The rows of M fall into a few groups, which share some directions, and each row is roughly a mix of its group's hidden directions.
M (82 x 10):
[[-34   4   3 -20   8  18  15  -3  54  -7]
 [ 19  -2  50 -21 -12   8  29   0  28   5]
 [ 16 -23 -10   2  17  23 -18 -40  -8  38]
 [ -4 -14  43  38  21 -13 -11 -27  14  -2]
 [-30  21 -13   6  13  25 -15 -15 -45  19]
 [-21 -22   2  -1   9  14  30 -50  19  11]
 [ 19 -30 -40  -1 -12  -5  11 -38  17  17]
 [  4 -14 -30  32   3  42   4   5  34   4]
 [-18 -23  40   9 -42   0  -2  -7 -25 -11]
 [ -4 -27  18   2 -37 -22  -6  10 -45   1]
 [ 19 -10 -35  -3 -40  30  23   5  18  10]
 [-29  22  -2   7  35  40  -5 -25  15   7]
 [-17  -5 -18 -30   8 -27   3 -31  22 -37]
 [ 11 -17 -16 -22 -23  12  25 -42   4  30]
 [ 35 -20 -19 -24 -38  -1   7   8 -18  26]
 [-29  20 -11 -31 -15 -30 -18 -32   0 -19]
 [ -4   8 -60   3  -9 -10 -23  18 -16 -10]
 [-13  -1  62  17  22  -2  14  -3   9 -10]
 [ 12 -12  48  31   2   9  -1 -25  26 -17]
 [ 18 -11 -37 -11  20   4  -6  20 -40  27]
 [ -4   1  52  11 -13 -23  39 -11  -2  -5]
 [ 10 -18 -30  15  -5  12 -48  -2  -8  34]
 [-10  44 -26  -7 -20 -44  -4   6  -7  -6]
 [ 20  13  20 -35 -42   2  30   2  -7  17]
 [ 19 -19  10 -41   6 -44   3  -6 -23  -7]
 [ -3   4 -31 -39 -43 -12   7 -22   8  -9]
 [ -7  26  35  38   6  22   0  25 -17  18]
 [ 37 -22 -14  33   6 -36 -20   3  15  -7]
 [-31   4 -12  11  30   2  -5 -21  37 -34]
 [ 27  41   4  15  -2  13   5 -19  36 -26]
 [  7   3  -7  10 -40 -43  28  -8 -26  -1]
 [ 45  15 -26   8   6  22  -9   3 -38   8]
 [  1  -5 -46 -16  10  33 -28 -12  -8  22]
 [  1  29  40  -6   5  11 -21  38 -26  -1]
 [ 21  -6  -2 -41 -34 -26   3  -1 -30  14]
 [  3 -18  44   0  21  16  18 -21  38   3]
 [-33  23  -7  15  45  12 -14 -24  -2  18]
 [-40  -4  12 -20 -50   6   7   6 -18  -9]
 [  1   0  61  23  21 -11   2  10   9 -12]
 [ 18  12  12  19 -13  49  -6 -19 -34  -6]
 [ 28   0  30 -19 -16  -9  42  22 -23   5]
 [  4  -8 -39 -34 -14 -11   5  33 -28  14]
 [-18  -6  14  15 -12 -31  42  -8  25 -28]
 [ 32 -22 -31  21 -20 -40   3 -16   2   2]
 [-11  32 -12  -5 -56  20  12  -1   1  10]
 [-45  -8   9 -13 -23 -47   1   9   2  -1]
 [-10   3 -15  38   5  44  11   6  35  -5]
 [-27  41  12  27 -19  17 -24   5 -14  20]
 [ 23 -39 -13 -17  22  40   9  18   0  16]
 [-29  31  26 -15   8 -22  21 -13   6 -36]
 [  8 -16  34  39   8 -30   9 -27 -18   8]
 [ 30  45  -1  18 -15  30  -3 -19  -5 -19]
 [ -6 -15 -36 -34  -5 -21  -7 -31  20 -22]
 [ 15  35  -8  16 -21 -47 -12  -2 -23  -9]
 [ 52  16  12  27 -22 -16  -5  -7  -8 -20]
 [ 31  -5  20  -2 -25  27  17  -1  35 -28]
 [  0   0  51 -16  10  21  18   6  37  -5]
 [-12 -16 -45 -11   1  -6 -31 -30  23 -10]
 [ 14   6  36 -25 -16  19  14 -18 -23  36]
 [  7 -23  12  43   7 -42  12 -18  11 -14]
 [ -9  29   6  19 -27  35  37  13  16  -4]
 [  5 -16 -47 -19  11  29 -17  -9  31   6]
 [ 23  -4  10 -10 -50  35  13   6  -6 -22]
 [-21  24 -11   3 -25  -3 -48 -11 -20  24]
 [  7  11  36  24  13  21  42  27   3  -5]
 [-29  20  18  18  26 -20  -4 -24  39  -6]
 [-20 -25  24  13 -19 -30 -13  -1 -43   8]
 [ -9  53  -9  16  19  26  -7 -28   9  -4]
 [ -6  26  12 -30   9  38 -22  37  -3   1]
 [-47 -18   8   4  39  13  -9 -12  -6  24]
 [ 27 -36 -13   3  33   4  -8  14 -29  28]
 [ 19  -2 -46   0   9  10 -46  16  -8   7]
 [ 26 -28 -19  38  12 -28 -19 -23  -3   8]
 [  8   1  -5 -45 -20  35  16 -17   5  29]
 [ 14   4  42 -18   8 -21  39  16 -19 -12]
 [ -4 -32  14 -27 -36  -8  20  21  26 -15]
 [  5 -19   3 -37  19 -46 -14 -18 -13 -15]
 [-31  13 -12  37  19  22 -33 -11  21  -2]
 [-34 -16 -38  29  25  -4  -8 -26  -2 -10]
 [-37   2  16  -8  -4  13  34 -39 -19  15]
 [-32  26  13  17  -4 -17   0  14 -48 -11]
 [  6   8   6  -4 -56  14   2   3 -38 -15]]

Here is one row of each group, with its name. Which group are the others in?
[ 31  19  -5 -18 -34 -18  -6  44  -3  -8]
(6)
[-17 -51  39   7  16  10   3  -6  18   5]
(47)
[-32  31  36  29  29   2  -7   4  -2 -11]
(57)

[ 13 -29   0   0  33 -24 -43  -2 -21  16]
(57)
[-14  11  49   5 -17 -21  39  -2 -11  -8]
(6)
[-19 -26 -33  16  11  -1   9 -50  -2  11]
(6)
[ 53 -18  16  17   5  36   2  -5   3  -7]
(47)
[ 49   4 -25   9  13 -33  -9  15 -20   8]
(47)
[ 19   7  -6   8 -44  27   8  21 -15  35]
(57)
